Each row is where one point has got to under a steady rotation. How many ticks took it there?
The counts run from 0 to 549.
[ -1   2   4  20   3  46 -11  19  -4   4 -48 -13  11  23 -10 -26   2 -31
  -7  16 -13  -5  -9  19 -17 -12  28  24   8  18  11  21  10 -13 -42 -16
  16   7  -9  -4  27   6  -1   1  -1  -8   0  -2  22  30]	459
[ -8  35  -4   5 -21 -23 -22 -10 -17   4  22 -29 -13 -11   7  25 -18 -12
  13   4  44  12 -15  -6   2  33 -17 -15 -13   8 -22 -18  19 -30   0   6
  11   1   2 -15   1   6  20 -11  36  -4 -17 -10 -22   6]	170
[-11 -17   3   2  -3  40 -17  13  11  41 -52  -9 -20   8  -1 -12 -11 -14
  10   8 -23  -3   3  21  26   7  28   2   7  -4   4  16   3 -25  14  21
   5  16 -15  10  27   3   5   6 -29 -26 -11   1  23  14]	18
[  0  35  11 -12  22 -34  20 -26   2 -17  18 -11  10   9   5  17  18   3
 -11  -5   8 -15  -1   0   9   4  -3  -9   8   4  -4  -5  -6  20 -19 -45
  -9  11  32   5  -4  21  45 -22  16 -11 -20   6 -22  36]	87
[-12  10  17   4  -8  -8  10  34  12  15 -10  16 -16 -28  11 -19  17   2
 -22  14 -45  17  26   6   4  -1  -1   9 -31  11 -12  10  -4  22   6  44
 -21  10   3  -2 -10 -18 -11  17 -12 -19  -9  22  11 -32]	217
[ 11  35   8 -10   7 -40  -2  -3  15   1 -21   0 -12 -19   9 -20 -27 -13
  27  13  13 -21 -25 -22  20  36   7 -21  23  16   5 -24  23 -11  10  18
  13  23  16   7  -6  21  20  15   6  -6   8 -14  -7 -23]	517
[-11   5  20 -38  -9  23  -8  -1  23  20  -6  10 -16  15 -14   5  30  28
   6  21 -12  15  11  -6 -20   9 -26   6 -29 -21 -21  19 -28   7  44   9
 -30 -14   8 -14   0 -27  -1 -29 -18  -2 -10  29 -18  15]	119
[ -3  31  14  -1  29 -49   5 -18 -10   4  -3   1  12 -20  14   0   2  -2
  12 -10  11  -4  15   9  45  -1  11 -13  32  34 -31   1  18 -16 -16   9
   8   6   7  13 -14   3  11  10  -1 -38 -29 -10 -10  13]	93
[ -2 -10 -15  15  -9   4  23   2  23 -15 -27   1  23  -6 -12 -10 -17   0
  16   2   9 -13  26   7  17   5 -12 -17  15  -6   6  -1   9  32  23 -12
   5   7  47  42 -27  27  12 -20  20  31  13  17 -14 -23]	505
[ 12  45 -36   3   6 -51  -3 -19 -20  11  30  -1  -8  -6  15  15   5   0
  -1 -12  -5  40 -14  11   7   9  10  -5  20  10  25  -4  26   8  -3  -8
 -11 -20   7  19  -5   7  -9  -1  -7  22 -10 -26  17   2]	248
[ 14 -14 -39  46 -13   5  -5 -24  14 -19  24 -14   8   6   1 -13 -30  14
 -22   9  18  -4 -15   2   5   8 -13 -11  23 -10  33 -14  30   9   6  10
  24 -12  25  31 -21  17  -8  24  17  14  12   8  13   0]	66
[ -4  25   3  28   7  -1 -10 -16 -13  -6  27   7 -11  -5  -2  10   5  -7
 -34  -5  23   5 -25 -16 -28  52  10  11  -8  29  11 -11  13  -6 -24   7
  -7  13 -12   4   7  29  -2  17   9   0 -25   9  32  20]	166
[  7 -34  -9  14 -19  41  -3  10  -3  -6 -28 -15 -23  29  -9   3   9 -21
   1   3  29 -11  -2  43 -12 -13 -13  10  -4 -17  -3  19  -3   2 -31 -32
 -17  10  -7   6   7   5  33  -3  18 -13   1  18 -12  32]	272
[ -4   3  23  18  10  10 -42  11  21  -3 -21 -24  12 -20  -3  -7 -21  -2
 -17  10  21 -20 -26  22  18 -17   4  12  24   6   2  10   8 -37 -16   8
  31  20  18  -3   1   7  19   6  24 -29  -5 -11   6  29]	363
[ -1 -26   6  36   1  22   9 -17  13  18   4 -18 -21  19  31  27 -14  -7
  -6   7  30 -14 -10  13  34  26   6  -8   3  -3 -14 -19 -13  -6  -9 -28
   5   4   1  21  13  26  36   2  20 -14 -16  -9  -2   9]	83
[ 33  -8  27  14   9  13  -9   8  10 -13 -15  -2  18 -25 -24  -5  -5 -13
 -12   3 -13 -38   0  -1  19 -18 -16   3 -33   9  -2 -19   1  38  -7  16
  28 -19 -14  -3 -12 -16 -27   3  13  -1  35  20  -2 -40]	488
[  0 -25  22  11  -1  30  -1  29   8 -23   7  -3 -10   7 -19  25  10 -12
 -17 -14  -1 -30  10   7 -14   9  -4   1 -38  -4 -11  -5 -40  36   2 -19
 -10 -10  -8   8  13   1  -8 -24  10  25   8  20  -5 -41]	493
[ 27  -5  36  -2  15  23   7  -1  30  -1 -27  29  27   3   2 -27   4  25
  -7  23  -2 -14   0 -21  -3 -28 -26  32  -8   2  -2   8 -13  41  -7  28
  13  11  15 -12 -27 -16  -9   4  10  13  16  16   3 -14]	130
[ -8  -7 -22  10 -16  15 -23   6  -8  35 -20 -18 -14  40  13 -20 -16 -14
  24  14 -13   0   8  32   9  -7   8 -18  -7  -7   7   3   9 -35  10   0
   2 -28   3  -7  35 -25   4   6 -37 -14  26  -3   3  11]	111
[-16  -7 -10 -10  -3  25  -5  -5 -19 -12 -19  -1  16  16 -41 -11   7  -6
  19 -33  17 -22  33  -9  -4  28 -13  15  -4  16  -3  20 -15 -15  -2   1
 -14  45   9  -1  23   0  36   2 -20  22   5  31 -18  25]	8
[ -3 -30   4   9  -3  22  -5  -1  14  28   2  20  -9  18  46 -13 -36  23
  -6  28  -7  15   2   9   9 -39 -16 -10   2 -18  -3 -10 -17 -10   2  47
  19 -28  10 -12 -17 -31  -9  23   3 -19  -9 -10  15 -11]	127
[-14  29 -19  29 -12   1 -19   9 -42  12 -13 -24  10  -8   2 -20  -2 -22
   4  -7   8  17  21   7  15   5   2  21   0  31  -9  19  39 -35 -35  23
   6  14  -5 -16  14 -25   8  25  -4   6 -10 -12   4  25]	453
[-12 -10  26  20  14  36 -23   2  31  24  16 -14  14  22  12  12  -9  15
 -23  20 -20 -17   7  -8  28   8  22 -13 -18  -2  -2 -16 -31 -10  27   2
  21 -22  13   7  39  -3  -5 -15 -15  -5   0   8  14  -2]	303
[-22  39   8   7  -8 -15   1   4  -1  16  34 -13  18  20  25  15  16  13
 -18  17 -24  20  32 -14  -6   6   4 -25 -19 -10 -18  -4 -18   5  25  -7
 -16 -23  48  -6  19 -11   4 -34  -8  20  -4   7 -11  -4]	308
[ -7 -13  24 -17  37   5 -17 -20  21  -8 -26   7  22  -6 -27  -5 -27   4
   7 -23  19 -40  10  14  27  -4   3  -4  24  30   2  -7 -19 -19  -3   6
  21  23  21  10 -12  18  33   3   3 -12  -6   4  11  14]	4
[ -3 -28 -22  -8   1  15  25 -23 -22   7 -48  -6  15  12 -16 -16  -9 -17
  53 -16   6 -14  40  19  32   7  -7  -5   4  22 -17   9  18  -1 -17  -6
   7  10  -5  10  -6 -10  20   3   0  -3  -5   7 -14   5]	96
[  1  15  32  16  30  12   9   3  34   2 -16  32  24  26  33 -10 -15  12
  -1  17  13   1  -9 -30 -14   7   8  -6  19  12 -20 -12 -21   7   5   6
  19 -11  35  16 -13  17 -15 -25   5  27 -12  -9  17 -22]	319
[  1  16  -4  -2  22 -37  -7 -11 -10  29  27   3 -45 -19  21  27  -3  -2
 -18 -21 -15  19 -15  15  28   6  15   5   5   9  23  -7 -12  -2 -14  13
 -29  16 -10   6  -1   4  27  32 -15 -16 -24 -19  16   6]	436
[ -5   5  12  20   5 -33 -13  29  23  -3   7  -5   0 -38  19  15 -24   3
 -14  -2   9  -4  17  20  37   2   6 -27  15 -14 -15 -16  -4  -4  31  17
   8 -14  26  36 -15   7 -18  -6  14   0  -8   4   9 -38]	501
[  2  -9  31 -26  32  31  -4 -33  24  29 -37  28  16  -1 -19  11  -4   8
  22 -20  15  -5   1  14  21  -4 -10  26  10  26  -7   8 -27  10  -1  -1
  -3   8   1  -7 -19  -7   9 -28  -6  -1 -27  -4  13  33]	538
[-22  -4 -17   8   7 -16  28 -27 -40   3  22  -6 -18  14  30  26   9  -3
 -10 -20  10  11  32  16  12  20   5 -20  -5  -4 -12   1  -7  -7 -33 -20
 -26   8   3   1  10   9  27   7  -9 -15 -41  10 -13  30]	89
[-19 -15 -20  17   1  12  18  -1  25  -8  22   7   2  26  20   0 -37  13
 -10  -9  24  -5  13  -1  -2  19   9 -35  33 -11   2 -10 -25  -3  20  -7
   3  -7  39  40 -14  40  15 -10  12  19 -14   1  17 -14]	507
[ 13  -2  -7  -2 -11   2  -9  22 -40 -13 -14 -11 -16 -18  10   7 -11 -14
  -1 -13 -26   0  16  -1  12 -30 -25   9 -26 -50  13   4   0  10  -9  22
   7  16  -4   1  -5 -17 -16  16   2  36   6   2 -19 -44]	140
[ 14  11  26 -11  24   4 -14 -36  19  14  -1   2 -20  20  20  20 -27   0
  -6   5  13 -23 -36 -18   9  34  23  -8  15  -9  27 -35 -17 -16  10 -10
   8  26   8   5  19  33  35  -5   7 -15  -9  -8   7  24]	523
[ -8 -14 -36 -12 -20  31   5  10 -20  10 -23 -18 -32  16  18 -17   0 -10
  17  21 -31  32  -2  27  -7 -19  -4 -11  -1 -23 -19  21  22  -1  -2  -5
  11 -39 -29  -3  -4 -20 -21   2  -6 -30 -19 -13  -9  -2]	470
[ -6  16  -3 -46  11 -33 -10 -17   4   8  26  -6 -46 -13  -4  39  -6   9
   3 -25  -7   7 -16   2   4  12  -8  -6  -3 -25  22  -2 -27   1  18  -9
 -26  19  14  -4   2  16  44 -10  -4  10 -15 -11 -25   8]	434
[ -6  25  17 -39  43  -3  -5 -25  12 -22  29  -4  11  24  -4 -15  11  18
 -25   9 -30  -6 -23 -33 -27   7  14 -11  -1  25 -12  -8 -15  -1  -3  -9
  29 -33  -1 -15  11  -4  -9  -7 -11 -24 -21   1  -5  10]	385
[ 19  -3 -18  47 -17  -6  28  20  -4  10 -20  25  11   5  28 -15 -13 -10
  -1  18   0   4  33  29   1 -17   1 -24   4  -1   6 -12  17  25 -16   3
  -8 -28  24  24 -19  -4 -21   6  -4  10  10  12  21 -31]	409
[  7 -16  19  19  12   8   0  -2  39  -8   3  40  11  19  23   4 -22  27
 -19   6  34  -9   4  -7 -11   7   0 -19  36 -14  -1 -16 -22   0  15  13
   9  -7  33  30 -20  23 -25 -13   1  11 -15  18  26 -16]	413
[ 22 -15 -22  -7  -8   7  -9 -19 -22   7   8  17 -46  18  -2  40  10   1
  -3 -25   7  13 -13  12  -9  21 -18  11  -8 -46  27   3 -12  17   2 -18
 -35  12 -26  18   7  13  -6   2 -30  33 -13  12  -2  10]	338
[-11   2 -15   6  -6 -34  -1  24 -10 -15  31  22 -29  23  30  -4 -24   6
   6 -18  34   7   1 -18 -24  24 -16 -25  16 -26 -12 -12  -9 -26   5  21
 -16   4  16   9  -6  14   5  14  -6  19  -2   2  -7 -31]	419
